Each row is where one point has got to under a steady rotation. How many ticks took it there?
The counts run from 0 to 263.
[139  94 121  82 102 132 144 126 151 135 143 110  69 132 140 128 146 125
 145 183 120  89 113 161  89 115 107 133 147 115  75 112 162 112 162 128
 168 132  96] -> 158
[122 170 113  77 105 158 131  98 150 154 179 121  99 119 133  96 149 150
 117 122 110 137 131 144 166  84  84 125  91 157 110  84 118 152 187 104
 159 112 126] -> 151
[130 157 160 152  92 165 144 149 177  83 134 158 130  89 114 141 103 108
 101 134 122 142 107 183 174 149  93  98 162 116 135 128  83 155 113 145
 122 123 128] -> 257
[115  96 129 100 142 156 153 122  98 139 119 139 123 127 137 111 116 118
 129 148 112 157 138 152 141 103 137 138 225 125  67 109 140 108 135 166
 173  89  92] -> 82
[111 167 160 165  84 146 127 166 116 103 142 102 116 158  62 130 130 105
 133 136 144 124 102 174 151  66 141 119 192 110 123 144  96 155 107 123
 136 119  84] -> 53
[ 81 131 110  95 123 135 132 133 133  73 137 127 153 121 122 160 110 167
 170 159 143  57 105  65 155 131 101 136  87 114 121 110  81  93 130 115
  95 147 148] -> 21
[110 112 126 156 115 172 184 137  95 119 111 125  77 156 175 114  99  94
 145  88 126 152 128  98 156 155 117 149 164 108 118 133 137 110 100 125
  93 124 109] -> 241
[118 122 122 159  71 104 171 163 120  96 143 147  98 158 123 140  83 152
  99 136 129 133 131 146 128 136 102 174 178 145 116 159 145 133 160 141
 173 106 121] -> 129
[ 94 175 103 118 101 183 128 143 124 130 160 105 111 128 116 125 164 126
 102 130 136 131 121  70 148 109 141 120 117 119 117 152 105 105 143  64
 128 188 149] -> 28
[141 148 159 166  75 100 162 144 126 104 151 172 100 106 156 161 105 133
  92 118  99  79 124 161 161 132  82 166 135  97 169 174 105 145 137 144
 141 116 121] -> 135
[101 107 130 117 154 144 185  89 111 127 156 130 163 141 212 144  89 141
 147 146 132 105 128 142 135 159 141 144 103 140 147 144 125 103 140 146
 138 112  65] -> 107
[ 82 145 101 152 120 184 151 163 104 130 121 128 116 171 171 129 146  96
 150 138 129 121 119  77 162 178 143 128 139 114  99 102 109 113  94  97
  74 160 125] -> 236
[109 186 152 176 163 153 127 119 124 135 165 129 151 138 129 107  91 133
 102 129 161 117 114 154 166  88 170 140 166 139 171 126 104 119 142 144
 158  94 106] -> 221
[108 156 163 118  99  94 151 127 102 128 115 114 129 126  90 143  49 119
 129  68 120 141 175 110 144 127 106 132  96  89 146  83 106 117 127 152
 138 143 102] -> 9
[ 88 128 121 158 104 175 170 139  71 152  96 134 117 151 160 102 115  92
 111  66 145 154 144  75 148 139 125 157 136 147 126 144 136 109 102 115
 122 134 140] -> 242
[126  95 133 155 116 151 167 128 108 126 110 153  75 130 163 112  68  87
 107 109 157 126 111 119 130 137 110 161 195 128 134 167 152  89 111 149
 114  96 117] -> 246
[ 89 105 124 121 108 101 120 132  99 128 116 130 144 115  98 109  78 162
 139  77 214 116 158 112 100  71 144 125 103 137 126 108 133 128 137 119
 133 123 109] -> 173
[133 185 186 148 100 100 125 121 142 108 163 130  87 134  99 138  69 134
 136 122 123 111 134 147 151 111  84 166 163 104 155  96 101 112 150 157
 131 115 109] -> 13
[128 207 156 100 115 165  96 153 163 140 160 143 149 103 118 135 169 133
  85 173 113  89 115 115  81  77 166 123 142 124 139 117 101 126 157 115
 120 132 131] -> 186
[115 138  82  98 129 145 174 126 154 113 156 128 128 119 112 107 106 128
 125 118 179 153 105 108 118 153 125 136  72 163 147 103 111  97 179  61
 131 125 120] -> 149
[ 99 133 137 161  89 103 140 178 137 135 158 151 105 116 127 139  97  82
 113 174 144 162 119 131 117 129 150  93 180  86 149 174 131 120  95 165
 115 170 129] -> 211
[108 109 139 138  56  87 178 125  90 124 122 155 127 123 137 157 101 134
 127  84 119 109 145 110 140 153  57 156 102 134 149 127 114 139 130 171
 139 132 117] -> 131
[105 122 133 155 100 107 148 152 126 115 119 121  78 116  98 108 127 157
 143 109 178 129 132 153  88  66 168 119 150 101  90 151 166 147 145  98
 152 112  82] -> 169
[ 95  70 127 121 125 120  94 120 137 137 134 150  84 114 141  91 111 149
 161 183 129 106 133 120 156  91 135 114 185 114  85 131 140 113 119 173
 152 129 139] -> 204
[ 98 120 101 120 114 137 151 141  78 119 117  77 190 153  94 137 127 139
 146 124 203 104 145 113 104  94 133 137 127 146 139 140  92 125  90 132
 127 154  89] -> 56
[130 146 175 102  96 113 105 129 179 121 182 136 156 103 144 156 113 122
 131 171 128  89 154 140  74  97 107 142 115 137 161 136 111 113 149 161
  90 144 108] -> 182
[114 165 161 179 115 173 143 132 155 132 168 115 149 109 136 132 137 164
 100 115 152 164 150 177 142 147 132 134 139 143 152 201 127 163 122 149
 138 140 102] -> 100
[ 99 175 120 114 121 158  99 109 138 188 133 146  98 120 123  65 170 156
 117  94 146 137 167  78 143  79 128 154 146 145 107  81 153 101 134 155
 141 137 124] -> 197
[142 136 154 130 120 143 139 116 126 145 163  72 161 139 136 148 125 130
 131 123 158  80 152 141 101  92  94 169 136 142 164 175 117 134 111 163
 103 150  69] -> 60
[ 87 106 112 119 137 114 149 135 112 146  93 161 172  61 122 133 130 146
 118 108 165  91 139 116 145 155 130 115 124 125 132 125 118 151  71 209
 136 139 144] -> 91
[121 145 146  84 117 166 130  69 183 154 166 126 101 119 146 100 121 141
 141 142 112 135 129 145 125 102  86 144 108 138 102 106 135 110 175 134
 179 105  85] -> 152
[ 97 141 113 115  58 108 174 140  85 145 119 129 127 153 114 130 101 157
 128  68 139 147 162 115 139 164  75 133 108 153  86  85 130 146 131 146
 136 153 141] -> 126
[ 60 168 127 131 108 196 117 126 122 188  96 123 118 179 168 108 142 154
 105 100 102 130 156 132 137 120 148 118 147 146  73 156 152 144 116 128
 135 146 137] -> 238
[ 95 137 125  91 107 173 148 126  98 185 130 135 169 125 141 100 168  98
  89  95 139 178 158  93 109 121 121 132 178 178 104  98 133 120 125 152
 135 140 132] -> 80
[103 106 107  85  89 117 134 143 111 187 112 127  95 119 108 116 177 131
 118 137 116  72 146 126  88  93 119 109  84 111  89 104 146 158 134 128
 164 170 145] -> 162
[128 111 114 158  86 113 157 160 105  92 147 163 100 112 125 152 108 160
 106 147 119  80 114 151 141 109 114 159 165 127 123 162 107 126 164 114
 170 112 159] -> 134
[103 175 167 152 106 137 101 132 179 104 150 150 107 126 118 132 118 151
 108 139 139  68 112 130 141  91 100 164 144 111 159 125 104 105 141 151
 156 101 150] -> 18
[ 87 166 155 118  76 100 155 158 131 144 127 154  95 138 136 153  79  61
  99  95 127 142 156  98  94 158 152 116 105  76 137 102 147 120 129 115
 119 168 127] -> 3
[ 84 156 140 134 123 117 119 148 130 130  93 148 100 146 107 137  76 140
 105 109 122 135 129 136 108  83 177 120 143  77  98 119 145 113 175 113
 174  89 111] -> 6
[104 122 159 107 147 198 112 102 181 139 107 131 147 109 192 112 133 146
 138 145 134 114 152 157 108 112 132 116 158 124  75 159 138 126 128 138
  84 138  97] -> 71
[ 87 177 124 140 102 170  86 157 173 109 150 138 110 129 112 133 153 160
 101 155 135  81 118 100 130 102 124 131 129 113 128 169  94 131 151  92
 125 136 174] -> 23
[ 93 156 175 124 103 108 121 116 152 123 142 124 128 120 108 155  66 137
 152  93 157  94 146 113 124 130  73 167 117 116 160 106 113  93 126 198
 134 118 104] -> 14
[116 193 170 144 136 157 111 114 157 161 178 103 157 134 132 109  84 127
  93 122 140 111 127 155 140 120 144 138 164 140 176 139 113  99 128 191
 137 124 108] -> 222
[109 144 128 144 151 151 136 127 116 114 144 136 166 136 141 106 145 134
 103 123 194  65 114  98 134  84 151 159 151 153 136 140  98 146 130  99
 111 113 155] -> 63
[147 120 145 134  97 137 160 150 131 113 121 143 118  95 136 140  63  76
  89 126 130 110 125 168 141 155  86 121 179 134 140 140 108 128 101 156
  92 137 172] -> 252
[105 102 120  61 111 131 109  92 117 198 139 116 104 124 119  73 100  97
 103 131 146 100 133 129 122  79  98 101 136 153 100 112 137 112 140 134
 154 169 190] -> 40
[124 177 154 122  99 202 149 131 167 121 142 102 153 112 112 147 123 136
 107 115 135 147 125 172 127 145  84 128 137 149 142 165 116 138 121 149
 152 123  78] -> 263
[134 133 129 125 111 125 190 139 112 143 132 143 124 131 126 128 140  73
 106 115 148 164 147 109 120 162 113 174 197 138 141 106 149  98 102 186
 116 117 105] -> 84
[104 120 107 113 100 177 132 133  71 183 109 114 124 154 147 111 115 122
  83  60 132 146 164  92 136 106 112 142 153 165  86 146 144 125 119 127
 147 158 157] -> 243
[ 81  92 135 153 111 115 126 131 149 125 148 166  77 106 157  96 123 104
 158 174 160 131 113 114 138 136 142 138 186  93 127 149 160 105 104 176
 120 120 137] -> 205
